Families of rows that turns and mirrors carry onto each other, the same ones carrying the whole set onto itself: the rest of each named row's family, in list order
4 families of 8 rows
j_92: [.25 -.30 .18 .17 .42 -.21 -.43 .32]
j_873: [.06 -.16 .19 -.04 -.19 -.19 .16 -.20]
j_568: [-.19 .05 -.24 -.01 .44 .17 -.19 .45]
j_482: [.16 -.03 .24 .22 .28 -.18 -.26 -.44]
j_245: [.01 -.10 -.05 -.29 .07 -.07 .17 .34]
j_336: [-.21 .28 .12 .11 -.10 .37 .15 -.12]
j_148: [.23 -.23 .36 .42 .25 -.21 -.42 .01]
j_880: [-.09 -.08 -.12 -.30 -.01 .15 .14 .03]
j_83: [.03 .23 .15 .04 .06 .31 .07 .60]
j_906: [-.18 .20 -.08 -.13 .04 .39 .16 .20]
j_417: [.17 -.18 .31 .10 -.28 -.14 .07 -.17]
j_502: [.01 .25 .01 .03 .64 .17 -.28 .35]
j_93: [.08 -.29 -.19 -.07 .09 -.02 -.17 .50]
j_612: [.35 -.23 -.03 -.08 .36 -.24 -.39 .04]
j_851: [-.18 .35 .14 .04 .08 .25 .16 .46]
j_671: [-.01 .29 .44 .35 -.21 .21 .06 .09]
j_346: [-.01 -.39 -.21 -.10 .24 -.21 -.20 -.08]
j_153: [-.12 .20 .04 .36 .10 .33 -.19 .60]
j_418: [.19 -.23 .00 -.25 -.02 -.08 .07 .36]
j_367: [.13 .01 .23 .34 .48 .00 -.44 .49]
j_844: [.10 .42 .30 .46 .34 .17 -.39 .08]
j_939: [-.16 .32 .40 .31 -.16 .12 .17 -.08]
j_13: [-.10 -.01 .04 -.07 -.19 .13 .15 -.31]
j_539: [.26 .01 .28 .34 .16 -.16 -.40 -.33]
j_847: [.18 .19 -.04 .06 .53 .09 -.40 .46]
j_102: [.19 -.18 -.05 -.17 .52 -.18 -.27 .02]
j_808: [-.31 .36 .11 .50 .24 .29 -.21 .07]
j_713: [.11 -.40 .06 .22 -.18 -.21 -.18 -.13]
j_576: [.12 .07 .43 .58 .35 .00 -.43 .16]
j_448: [-.14 -.06 .15 .40 .06 -.06 -.18 -.44]
j_807: [-.07 .11 .31 .61 -.18 .14 -.19 -.06]
j_850: [-.04 .42 .32 .44 .40 .19 -.27 -.09]

The rest of the family of j_807: j_568, j_93, j_346, j_153, j_808, j_713, j_448
The rest of the family of j_92: j_336, j_148, j_880, j_906, j_367, j_13, j_576
The rest of the family of j_539: j_873, j_245, j_612, j_851, j_844, j_939, j_847

Families of rows that turns and mirrors carry onto each other, the same ones carrying the whole set onto itself: the rest of each named row's family, in list order
6 families of 6 rows
j_459: [-.35 .19 .05 -.07 -.35 -.25 .16 .45 -.09 .60 -.11 .20 .19]
j_172: [-.28 .29 .09 .08 -.33 -.18 -.16 .50 -.18 .42 .07 -.04 .32]
j_206: [.15 .15 -.05 .39 -.40 .15 -.13 .32 -.36 -.07 .04 -.17 .04]
j_287: [-.15 .19 .03 .01 -.14 -.12 .62 .26 .29 .08 -.10 .59 -.05]
j_836: [-.02 .36 .04 -.34 -.24 .13 -.28 -.10 .30 .13 -.20 -.36 -.08]
j_678: [-.01 .11 .00 -.09 -.29 .18 -.23 -.19 .28 .01 -.06 -.52 .06]
j_540: [.14 .12 -.51 -.08 .33 .38 -.06 .05 .06 -.13 .09 -.11 .09]
j_788: [.33 .22 .24 -.12 .30 .00 .35 -.25 .24 .43 .13 .21 -.18]
j_685: [.36 -.08 .20 .17 .22 .09 .33 -.32 .15 .24 .31 -.04 -.03]
j_141: [-.28 .07 .03 .20 -.37 -.16 -.03 .44 -.20 .37 .10 -.11 .40]
j_207: [-.11 -.21 -.12 -.16 -.35 .04 .33 -.34 .33 .21 -.20 -.22 -.04]
j_852: [.06 .32 -.47 -.39 .36 .29 .05 .08 .17 .08 -.10 .19 -.09]
j_454: [-.13 -.11 -.01 .32 -.20 -.04 .65 .16 .20 -.09 .05 .37 .12]
j_524: [.06 .59 .00 -.14 -.29 .01 -.03 .42 -.19 .30 -.30 .31 -.26]
j_315: [-.34 .00 -.02 .07 -.39 -.25 .27 .37 -.13 .56 -.04 .19 .28]
j_298: [-.12 .56 .15 -.12 -.07 -.07 .24 .40 .27 .06 -.11 .56 -.09]
j_272: [-.14 .05 -.06 -.39 -.30 .00 .26 -.29 .40 .34 -.33 -.06 -.16]
j_142: [.00 .25 -.11 -.10 -.35 -.07 .41 .29 -.14 .41 -.34 .46 -.31]
j_162: [.08 -.19 -.18 .45 -.48 .08 .33 .19 -.31 .04 -.01 -.01 .02]
j_756: [.04 -.11 -.60 -.16 .29 .28 .34 -.05 .14 .05 -.04 .14 .00]
j_258: [.02 .11 -.55 -.32 .34 .25 .30 .01 .18 .12 -.13 .26 -.08]
j_300: [.31 -.02 .21 .04 .23 .02 .45 -.32 .21 .36 .21 .14 -.14]
j_273: [-.02 .67 .22 .04 -.06 .02 -.11 .50 .18 -.16 .06 .28 .05]
j_684: [.41 .10 .26 .16 .25 .12 .10 -.22 .11 .17 .35 -.13 .03]
j_994: [-.29 .34 .10 -.08 -.31 -.22 -.05 .52 -.13 .54 -.05 .12 .23]
j_158: [.01 .39 .16 .34 -.13 .08 -.10 .40 .09 -.33 .21 .02 .22]
j_955: [.12 .54 .02 .11 -.31 .12 -.27 .47 -.30 .07 -.09 -.01 -.09]
j_786: [.11 .33 -.46 -.25 .37 .35 -.12 .11 .12 -.05 .00 .02 .02]
j_108: [.42 .32 .31 .03 .29 .10 -.04 -.17 .14 .22 .28 -.07 -.08]
j_347: [-.32 -.07 -.01 .18 -.39 -.20 .18 .37 -.16 .44 .06 .01 .36]
j_363: [.11 -.11 -.59 -.02 .28 .33 .19 -.03 .09 -.10 .06 -.03 .10]
j_547: [.37 .38 .32 -.14 .31 .04 .08 -.17 .20 .37 .17 .10 -.17]
j_107: [-.01 -.12 -.19 .20 -.43 -.03 .58 .17 -.21 .27 -.20 .30 -.14]
j_531: [-.03 -.02 .05 .48 -.19 .05 .30 .27 .12 -.31 .24 .09 .27]
j_869: [-.10 .33 .01 -.48 -.21 .05 -.03 -.15 .40 .32 -.33 -.15 -.19]
j_116: [-.06 -.18 -.08 -.02 -.35 .14 .06 -.30 .26 .05 -.07 -.47 .08]

The rest of the family of j_142: j_206, j_524, j_162, j_955, j_107
The rest of the family of j_116: j_836, j_678, j_207, j_272, j_869
The rest of the family of j_786: j_540, j_852, j_756, j_258, j_363
The rest of the family of j_315: j_459, j_172, j_141, j_994, j_347
The rest of the family of j_273: j_287, j_454, j_298, j_158, j_531

